(in the rows, 128 means zero)
The rows below come in pairs that one turn or mirror swaps. Which row does each named row swap with?
The rows were stretched afterwards, more along some directions than others.
dudi: [180 114  98 132 165 134 129 114 128 125 141 106 182 118 161 133 119 158]
buv: [ 92 137 129 127 129 120 142 110 120 134  97 119  95 130 121 159 132  92]
Toma: [135 132 129 117 140 113 151 116 118  99  93  98 156 138 149 107 129 151]
Nugas: [125 122 135 107 154 127 125 136 134 120 117 136 101 135 140 163 145 144]
pafu: [100 119 153 118 141 111 151 126 125 121  93 159  89 144 102 152 123 118]
padet: [149 122 121  90 160 130 102  91 140 113 135 124 131 116 116 146  94 162]
Ziva: [114 135 147 130 138 112 142 115 157 138 109 117 152 134 150 147 133 151]
bov: [ 76 119 152 136 138  83 137 124 128 118  97 108 139 123 147 159 146  98]
Sazen: [182 112  87 138 182 140 132 111 142 114 143 119 158  99 161 159  99 151]
nas: [133 111 110 136 134 118  99 109 147 124 122 115 147 116 137 157 140 109]
nurid: [ 66 161 145 116 194 115 144 114 132 102 105 143 150 113 152 177 173 126]
loboz: [ 97 160 132 146 131  83 145 124 118 127 109 135 120 135 158 160 153 108]
basop: [147 116 105 136 167 154 106 141 135 135 166 108 154 117 148 161 123 133]
gugez: [ 93 101 146 117 167  89 143 110 146  80  92 164 137 119 129 151 125 112]
Riva: [139 119 122 130 148 115 141 116 116 112 110 105 176 136 156 118 148 140]
vun: [131 151 147 115 130  96 139 105 136 136 115 130 142 152 149 151 122 162]
feled: [128 105 130 140 161 122 165 118 130  57  89 117 138 110 130 118  75 117]
fogoz: [ 76 151 137 147 136  84 151 122 122 115 101 146 123 129 159 167 161  94]
ramo: [120 135 125 106 123 134 149 133 110 100 109 110 124 152 131 114 129 138]
godov: [169 121 113 126 178 131 144 112 127 114 124 107 188 118 167 136 125 162]
von: [130 132 130 118 121 119 143 132 114 108 101  96 150 147 141 100 149 132]
dotep: [100 114 146 126 155 119 153 129 159 121 107 124 157 126 162 162 142 141]
Dov: [123 105 133 141 167 122 169 117 135  55  91 124 138 111 129 116  74 114]
Vebi: [ 84 125 167 142 124  96 132 120 150 116 101 147 102 132 122 129 109 105]
loz: [125 131 150 130 125  96 138 120 147 140 109 118 148 141 152 138 125 153]
fibu: [160 111 117 139 161 151 117 139 127 114 143 106 156 122 132 129  96 135]
dubi: [145 123 122 122 137 120 142 121 105 113 116 108 166 138 152 114 131 149]
gubef: [116  97 121 137 137 124 154 125 130  92 109 110  92 139 132 140  65 100]
fazal: [158 116 102 134 161 157 110 142 130 130 167 110 145 119 143 157 109 135]
zan: [115 172 143 129 122  90 129 112 121 143 120 125 144 154 155 140 147 149]
vuv: [131  97 112 150 141 116 110 112 147 101 109 125 141 128 127 144 129 111]
gib: [ 89 120 164 145 125  97 138 125 150 106 103 144 105 135 125 122 103 100]
Zimu: [ 92 122 126 153 165 119 174 123 140  67  91 108 127  92 156 138 108 104]
dat: [106 170 144 124 131  84 146 112 125 134 105 124 137 150 165 152 150 139]
gul: [ 98 123 121 154 174 104 156 128 128  96 104 145 151 105 136 186 140 143]
tudem: [ 81 123 150 132 135 102 160 119 124 118  75 149  88 143 108 159 132  90]
sugul: [134 120 137 133 123 113 129 135 150 115 137 146 103 112 125 139  92 124]
Nuseb: [121 152 149 112 143 101 147 102 141 128 107 126 148 143 165 156 119 168]
Fegut: [ 89 154 133 146 144  86 152 116 121 115 102 146 128 132 167 167 151 101]
zed: [143 124 119 128 141 116 133 140 139 131 149 150 116  95 129 167 106 144]
zuv: [101 108 118 137 154 132 129 137 159 138 132 105 143 114 157 185 151 125]
leg: [109 136 121  91 145 130 135 133 118 107 115 122 121 133 127 151 162 131]
lilam: [182 113  83 138 172 150 137 109 128 113 147 128 141 112 153 156  80 140]
tuko: [ 59 165 167 121 181 106 140 109 138 105  88 142 144 125 141 153 160 128]
Zazi: [181 108  85 131 172 156 136 112 136 110 148 122 134 106 151 159  78 143]
lidu: [110 103 125 153 157 105 133 120 145  81  93 121 154 125 142 150 135 120]
vukep: [ 99 135 112 142 167 123 155 128 143  84 105  88 125  93 182 158 131 122]
nub: [ 78 161 141 107 194 121 142 117 128 103 110 138 148 117 149 174 167 132]

Swapped with tudem: vuv
Swapped with pafu: lidu
Swapped with zed: vukep
Swapped with lilam: Fegut

